Rows swapped in pairs by one turn or mirror: which row each one swaps with:
K73: [  6  -1   4   0   9   6  -4   0  -3 -12   1  -5   7  13   3   4 -17  -7
   3 -11   3   6  19   9  15  18  -2   3]
K832: [  9   3  -7  16   9  -2   1 -12   9  -3  -1   7  -2   3  -7 -16  -7  10
  13   7  24   0  11  -4   7   5 -13  12]
K830: [  6 -16  -4   2   4  16   5   6   7 -11  18   6   2   1  -8   0 -16   4
  20 -11  10  -4  20  11   6  11  -5 -11]
K939: [ 10   0  -8  14   3  -2  -9  -8  -3 -11   3   9   9  -2   7 -11 -16   0
   8   4  26  -3  18   0   3  15 -18   5]
K331: [  6  -2  -3  -1 -10   6  -2 -14  14 -10   5   2  -2   7  -2   5 -16  -5
  19  -4 -14  -5  19   8  -6  -2   9  13]
K153: [  5  -1  10  -2 -11   8  -1  -5   8  -3  17  14  -7  12   2   6  -7  -6
   2  -8  -5  -2  20  19  -5  -2  -2  -5]
K467: [ 14  -1  -4  12  13   3   9 -10  16  -1   1   5  -8   5 -12 -12  -3   9
  14   6  18   3  19   2   8  -1  -7  10]
K510: [ -2  -6  -1 -12   3  -4   5  -1   5  -6   4   0  10   3  -5   1 -21  -7
   7  -3  -4 -23   9   7   4   6   6   6]
K788: [ 19   1  -4  11  -5  -3  -8  -1  -6  -6  16  14  10  -8   5  -7 -20   1
  11  -5   5  -9  21  11 -13  10 -12  -3]
K659: [ -6  -1   5  -5 -11   5  -3  -7   3 -20  14  -4  -2  15  -1   0  -7 -10
   0  -7   3  10  15   2  -1  14   1  14]
K781: [  5  -2  -1   1   9   8  -1   1   5 -12  -1  -6   4  14  -3   7 -20  -6
   9 -10   6   2  19  11  15  19  -5  -2]
K571: [  8  -2  14  11  -2   0   6   5   6  -9   4  -6   0   4   5  -7  -5 -18
  -3   9   5   3  15   3  -7   7  -8   2]
K898: [ -5   0  -3  -1 -10   7   5 -10   7 -25  13  -2  -3   7  -4  -2 -11  -3
   5  -5  13  17   5   1  -2  22  -5  11]
K606: [  7 -11  -1   7   9  15   2   3   8 -11  10  -4   6   6  -5   4 -21   3
  16  -8  11  -2  22  13  10  16  -7  -7]
K671: [  7  -2  -6  -6  -9   2  13 -11   6  -2  17  19  -6  -8  -6 -21   0   9
   6 -11   8  -3   8   5  -7  -6  -1   8]
K672: [  7   8  -2  -2   7   3  -6 -16  -2 -11  -5  -3  -2  11   2   1  -8  -3
   3 -15   3   8  13   1  11  13   0  14]
K290: [  8   9 -11   3   0  -1  13   1   6 -12  17  16   5   0 -14  -7 -19  10
  17   2  20 -18   6   9  -3  17  -8   3]
K149: [  9  -3  -1   2 -11   7  -3 -10  17  -8   9   2  -1   6   0   7 -18  -7
  19  -3 -14  -5  17   8  -8  -2   7  11]
K350: [ 17   2  -3   7  12   1   9  -9  17   0   4   6  -7   7 -11 -12  -2  11
  11   6  12   5  15   4   7  -6  -3  11]
K65: [ 24   3  -9   9  -1   4  11  -6   2  -5  12  17   6 -16  -8  -7 -16   9
  18  -8   4  -8  14  10 -10   4  -8   0]
K826: [  7   4   3   1  -6   6   4  -8  15   1  12  11 -15  12  -6  -4  -2   4
   7  -4  -3   1  24  15  -2 -11   0   6]
K212: [  4   7  -5  10  -3   1   8  -3  -3  -8  20  11   0  -5  -4 -16  -2   3
   0   8  20  -1   8  -3  -3  12 -23   5]
K887: [ 19   1  -8  12  -5   1  -9  -1  -6  -5  13  14  12 -10   4  -6 -19   0
  11  -5   2 -12  19   6 -12  11 -10  -5]
K928: [ 20   0  -8  13  -6   2  -4   0  -4  -4  12  13   7 -13   2  -9 -18   4
  14  -8   5 -11  21   9 -11   9  -9  -3]
K721: [  6 -10   1   3   8  13   1   3   3 -10   7  -6   4  11  -3   5 -20  -3
  12  -6   8   2  21  12  16  18  -1  -5]
K313: [  4   3   5 -10   3  -3   5   2   8 -10  10  -1   1  14  -9  -3  -9  -8
   2  -4  -5 -13  16   8   0  -2  14  15]
K955: [ 26   1 -10  10  -1   2  10  -3   0  -4  13  12   2 -16  -6  -9 -14  11
  17  -8   4  -9  11  10 -12   6  -6   1]
K37: [ 25   2  -5  13  -6   0  -1  -2  -2  -6  12  16   9 -14   3  -4 -14   5
  13  -7   3 -11  18  12 -11   5  -6  -2]
K592: [ 11   6  -3 -10  -9  -3  10 -13   8  -1   8  21  -6   0  -6 -17  -2   3
   2  -9  11  -4   6   0  -7  -5   4  12]
K21: [  0   2   1 -15   2  -1   6   4  10  -8   3  -1   8   7  -5   2 -16  -5
   3  -3  -5 -18  11   6   3   2   9   9]
K295: [  9   0  -8  14  11  -2   1 -12   8  -5   2   9   4  -2  -3 -14 -15   6
  11   7  30  -3  11  -1   6   9 -17   7]
K69: [  5   3   5  11  -1   0   4   2  -1  -6  13   2   1   1   0 -15   0  -9
  -7  10  10   3  11  -2  -6   6 -19   4]
K401: [ -3  -3  -3 -13 -15   2   4  -2   4  -5   9  10   6   2   6   5 -22  -7
   6  -3   6 -20   7  11   0  15  -2  -8]
K866: [  2   0   7  12  -4   0   1   3   3  -9  10   0   1   5   0 -14  -1 -16
  -5  12   7   2  19   1  -6   4 -14   2]
K346: [ 13   1  -5   9  14   1   8  -9  13  -3  -1   6  -6   8  -9 -13  -5  10
  13   5  18   4  15  -1  10   2  -7  12]
K67: [ 10   6  -8   0  -8   5  -3 -26   8  -9   7   8  -2   0  -1   2 -12   3
  13  -9  -8   3  12   3  -5  -1   5  22]
K948: [ -4   4  -5   0 -11   6  10 -12   5 -24   9  -1  -4   9  -4  -3 -11  -4
   9  -5  14  16   3   4   0  24  -3   9]
K845: [ -3   3   0  -4  -5   2  -3  -4   2 -22  18  -3  -2  18  -5  -2  -3 -11
  -9  -1   2   5  16   3  -2   8   4  15]
K143: [ 10   3  -4 -10  -5  -8  12  -8   9  -1   1  16  -3   0  -7 -20  -1   4
   5  -9  15  -7   4   3  -9  -1   8  11]
K162: [ 11   4  -9  13   8  -5 -10  -8   1  -6   2  10  11   1   4  -9 -12  -2
   8   3  22  -4  16  -3   4  15 -20   3]
K119: [ 25   1  -9  12  -1   1   9  -2   0  -6  13  13   6 -16  -4 -10 -15  10
  17  -6   6 -12  16  11 -11   6  -9  -2]
K980: [ 19  -1  -7  14  -4   0  -2   0  -3  -2  14  14  12 -11   4  -6 -14   4
  15  -8   0 -13  22  11 -13   5  -6  -2]
K617: [  2   0  -3   6  -6   7  20  -9   7 -19   7  -1  -3  -5  -6  -5 -10   0
  15   0  17  14  -1   1  -4  20  -7   8]
K676: [  5   2   2  -3   8   5  -3  -7   1  -9  -5  -6  -1  15   0   3 -15 -10
   2 -11   2   8  14   6  12  14   2   6]
K508: [ 16   8  -7   0  -4  -8  13  -5  10  -9   4  18   3   6 -13  -6 -19   9
  19  -3  19 -14   5  11  -7  15   0   1]
K40: [ 12  -5   2   4   4   8   8  -7  20  -1   8   7 -16   8 -11  -6   1   7
  11  -3   4  -1  22   9   5 -10  -1   6]
K815: [ -5  -5   1  -3 -21   7  -1  -3   7  -6  20  13  -1   6   4   1 -15  -8
   7  -8  -2 -12  16  16  -4   9  -5  -8]
K997: [  5  -4  -8  -7  -8   2   9 -11   1  -4  14  19  -6 -10  -8 -22   1   6
  11  -9  10  -3   8   1  -9  -3   0   9]
K163: [  4   3   3  12   1   0   5   2   1  -7  11   1   0  -3   0 -16   0  -9
  -5  13  10   1  16  -3  -4   5 -19   4]
K795: [ -6  -5   0  -4 -14   3   0  -3   1  -7  15  11   5   2   5   3 -23  -8
   7  -8   6 -20   9   9  -1  14  -7 -10]
K253: [ 17  10  -8  -2  -1 -12  14  -7  13  -4   2  17  -2   6 -12  -9 -14   9
  11  -2  16 -13   8  14  -4  13   4   4]
K458: [  0   9  -4   9  -2   3   8  -2  -3 -12  22  12   2  -4  -6 -13  -5   4
  -1   9  18   1   8   0  -2  14 -22   8]
K482: [  7   3  -9   0 -10   6   1 -20   7  -8   8   7  -2  -1  -1   5 -14   5
  21 -10 -11  -1  13   7  -5  -1   7  17]
K882: [ -4   1  -2  -8 -19   5   1  -3  10 -10  12  14   0   3   7   3 -20  -6
   7  -5   1 -15  10  14  -4  10  -7 -11]
K220: [ 14   8  -6   0  -3 -11  11  -4   8 -11   7  15   3   6 -13  -9 -17  12
  14  -1  21 -17   5  12  -5  12  -1   3]
K335: [  3 -16  -8  -1  -3  12   5   1   2 -12  25  13   6  -8  -7  -6 -18   9
  19 -12  12  -7  17  10   0   7  -7  -7]
K861: [  5   6  -8  -2  -8   5  -4 -21   5  -9   5   7  -4  -1   0   1 -11   4
  15  -9 -12   5  11   1  -6  -1   4  21]
K629: [  3  -9  -1   5   7  11   0   4   5 -12   9  -6   6   6  -2   6 -22   2
  13  -7   7  -2  21  13  11  20  -4  -9]
K858: [  9  -1  -3  -9  -8  -6  10  -9   8  -8   8  16  -5  -6  -5 -22  -2   5
   3 -12  11  -4   5   6 -10  -8   2   6]
K178: [ -6   2  -2   0 -11   5   0 -14   3 -24  13  -1  -4  14  -3  -2  -8  -6
   3  -6  12  15  10   4  -1  20  -1  10]
K692: [ 11   0  -8  12  11  -2   3 -11  11  -5  -1   4  -3   4  -6 -14 -10  11
  16   6  25   2  12  -4   9   7 -13  10]
K19: [ -2   0  -2  -2 -11   8   7 -11   4 -25  11   0  -2   9  -5  -1 -10  -4
   6  -5  13  19   9   4   1  22  -3   8]
K358: [  4   4   4  10   0  -1   5   3  -1  -7  11   0   3  -1   3 -15   0 -13
  -8  12  11  -1  13   1  -4   5 -17   3]
K868: [  7  -5   0   2 -10   8  -4 -14  13  -8   6   2   0   4  -4   7 -18  -6
  15  -8 -13  -7  23   9 -10  -3   9  10]
K234: [ 13  -1  -4   9  16  -1   6 -11  13  -5  -3   3  -1   4 -11 -14  -5   6
  10   3  21  -1  13   0   8   0 -12  11]
K425: [ -3  -1   1  -3 -18   7   1  -5   6  -8  19  14  -1   7   8   7 -17  -9
   5  -6  -1 -11  18  17  -3  11  -6  -6]
K663: [ -4  -3   2  -8 -12   1   5  -4   5  -7  11   8   8   4   7   7 -23  -6
   7  -6   6 -21   7  13   1  16  -6  -8]
K971: [ 14   2  -3 -11  -8 -10  11 -11   9  -3   3  16  -5   0  -4 -16  -3   4
   1  -4  15  -8   5   5  -9  -3   7  11]
K724: [ 14  -1   1  10  14   8   8  -7  17  -2   2   3  -7   9 -14 -10  -2  11
  13   1  10   5  17   4   5  -4  -3   9]
K618: [ -8   1   4  -2  -8   4  -4  -5   0 -19  16  -2  -3  17  -5  -4  -5  -9
  -4  -5   3  11  15   3  -2  13   2  14]
K214: [  8   1  -5  -2  -9   5  -3 -22   9  -9   6   8  -1   2   1   3 -13   1
  18  -7 -11   1  15   5  -2  -5   5  20]
K308: [  6  -8   3   3  11   8   0   3   2 -11   4  -7   3  11   1   5 -21  -3
   9  -8   8   0  21  10  17  19  -4  -4]
K226: [  7   0  -8  -2 -11   9  -5 -19  11  -9   4   5  -2  -3   0   5 -14   1
  19  -8 -12  -3  16   3  -5  -2   8  15]
K657: [  2   9 -13   6  -1   2   7   0  -3 -15  23  10   3  -1  -8 -11  -5   4
   1   8  21  -4   6   0  -2  16 -17   5]
K109: [  9   0   3   0   9   4  -2   2   1  -8  -1  -6   4  13   4   5 -18  -7
   4 -10   3   6  20   7  15  17  -3   1]
K566: [  0 -11 -10  -3  -6  12   7  -8   6  -8  19  18  -4 -12  -9 -15  -8  13
  16 -10  17  -4  10   0 -10   2  -5   1]
K562: [  0   0   6 -12   5  -2   7  -1   8  -5   2  -1   7   2  -4   2 -15  -9
   6  -4  -6 -21  12   4  -1  -2   7  10]
K407: [  6  10  -4  -4   4   5  -4 -13  -5  -9  -5   0  -3  11   5   0  -8  -3
   2  -7   0  12  13   0  11   8   2  17]
K590: [ -3   4  -5   0  -8  10  14 -13   5 -24  13   1  -3   1  -6  -5 -10  -1
   6  -6  15  17   4   1   2  22  -8  10]
K943: [  2   5  -2   8   2   2   5   2  -5  -6  16   5   4  -5   2 -16   0  -6
  -8  10  13   0  12  -1  -3   8 -20   5]

K606 is swapped with K724
K795 is swapped with K592
K858 is swapped with K882
K781 is swapped with K234
K948 is swapped with K358
K253 is swapped with K510
K928 is swapped with K214
K571 is swapped with K617
K458 is swapped with K618
K629 is swapped with K350
K40 is swapped with K830
K313 is swapped with K290
K335 is swapped with K826
K866 is swapped with K590

Rows swapped in pairs by one turn or mirror: which row each one swaps with:
K185: [ -4   2  -4  -9   5   0   4  -9   0  -8   7 -15  12  -7  -9  -2]
K85: [ -8   4   3   9   1 -20   2 -10   2   1   1  11   2   2   0   4]
K662: [ -2   5  -1   5   4  -3   2  -5   1   1   9 -20  -2   5  -5 -11]
K269: [ 1 -5  0  0  1 20 -4 -1  4  3  6 11  0 -3 -1 15]
K922: [ 12  15   7  -8   2  -9   2  -7   0  -4  -4  -2   4 -12  -4  13]
K2: [  6 -18  -2   8   5   3  -2  -4   2   8  12  -1   2   7  -2  -1]
K249: [-13   6  -6  -7  -2  -9  -1  -4   4  -3 -10   7  -3 -10   2 -12]
K919: [-10  11  10   6  -1  -4   6   7   0 -10  -5   7  -3  -1 -15   6]
K767: [  3   1  -1   2  -3 -15   3  -2  -1   1  -2  -6   3  -4  -4  24]
K461: [ -6   4   7 -12  -2  -1   0  -4   3   3  -3   9  -1  10  -7 -17]
K435: [ -2   3   1   0 -11  10   5   1   0  11 -15  10   4   7   6   1]
K596: [19 -9 -5 -5 -1  3 -7 -5  3 13  0  2  2 -4  4 -5]
K975: [14 -7  3 -9  4  7 -6 16  4  0 -9  4 -3  0  1 -2]
K974: [ 4 -4  3 -5  0  8  4  1 -1  0 -3  1  4  2 -9 27]
K703: [10  1  5  6 -1 21  2 -4  1  1  9  4  0 -7 -5 -6]
K952: [  1  -9  -3 -14   0   7   5  -7  -1   4   4 -14   6   2 -15  -2]
K412: [ -1 -14   3   9  -1   9  -7   5   1   2   4   7  11   7  -8   3]
K516: [  0   2   0  -4  -2 -24  -2   1   2  -1  -9   0   2  -2  -9  12]
K277: [  4   2   3   2   1  14   2  10   4  -1 -17   1   2   1  -3 -11]
K957: [-10   3  -3 -10   0 -14  -7   5   8 -13  -2  -1  -3   1  -1  -6]
K920: [ -1   4   1 -12   0   0  10  -1   8  -5   8  10  10   3  12  -8]
K608: [  0  14  -6   0   1  -5   5   4   3 -13   0   7 -12 -13  -1   9]
K347: [ -7  -4  -2  -4   2 -20   5   9   1   1  -5  10   5  -4   4   5]
K270: [ 13   0  -1 -12  -1  16   9   4   1   1   6   6  -3   8  -7   6]
K576: [  4   4   1   4   3  -7  -4 -10   1   1  -9  -7  -5  11 -10  19]
K986: [  5   7  -5   6   5   6  -1  -1   1   6 -11   9 -13 -10   9   7]
K394: [-12   4   4  -3  -8  -3  -3   0   8  -5   3   5  13  10   3 -10]
K520: [-5 18  5 -9 -7  4  3 -2  5  3 -8  1  1 -1 15  0]
K669: [-2 -7  7 10 -3  2  4  3  4 -6  8  4 10  2 -7 19]
K386: [  2  13   6   2  -1   3   6  -6   1 -10  -7 -10  13 -11 -11   6]
K682: [ -2  13   3  18   5  -8   0 -11  -4   5  -3   4  -2  -4  -6   0]
K343: [ -5  12   2   7   8   0   4  -2  -2   4  -6   6 -15  -2  -7  16]
K644: [ -5  -2  -1  -4   2  -4  -5  -7   4 -10  12 -12   0 -10 -12  -6]
K835: [12 -7 -5  1 -4  5 -2  2  3 14 -6  9 -3  1 12  1]
K573: [  6   6   4  17   4   2   7  -4   1   9  -2   9 -11   1   6  -3]
K345: [ -2   1  -5  10  -3   1   3  -2  -2  -1  -3 -18   1 -11  -4  15]
K26: [  6  -4  -5   5  -3   9 -16  -7   9   0  -6   8  -1   2   9   6]
K509: [ 10   3   0 -15   1   3   0 -14   2   3  10  -8   2   6  -3  -9]
K257: [14 -8 -4 -4  7 -1  9 -7 -4 14 10 -4  6 -5  2  0]
K139: [ -8   3  -3 -11   5   1   4   3   3  -1 -10   5   2   5   1 -19]
K62: [ -2   1   1  -7   1   9   2   9   3  -1   2 -22  -1   2   1   9]
K112: [  0   2  -3  -4  12  -9  14   4   2  -7   8 -15  -5   2  -2  -3]

K343 is swapped with K269
K412 is swapped with K682
K608 is swapped with K270
K952 is swapped with K249
K986 is swapped with K974

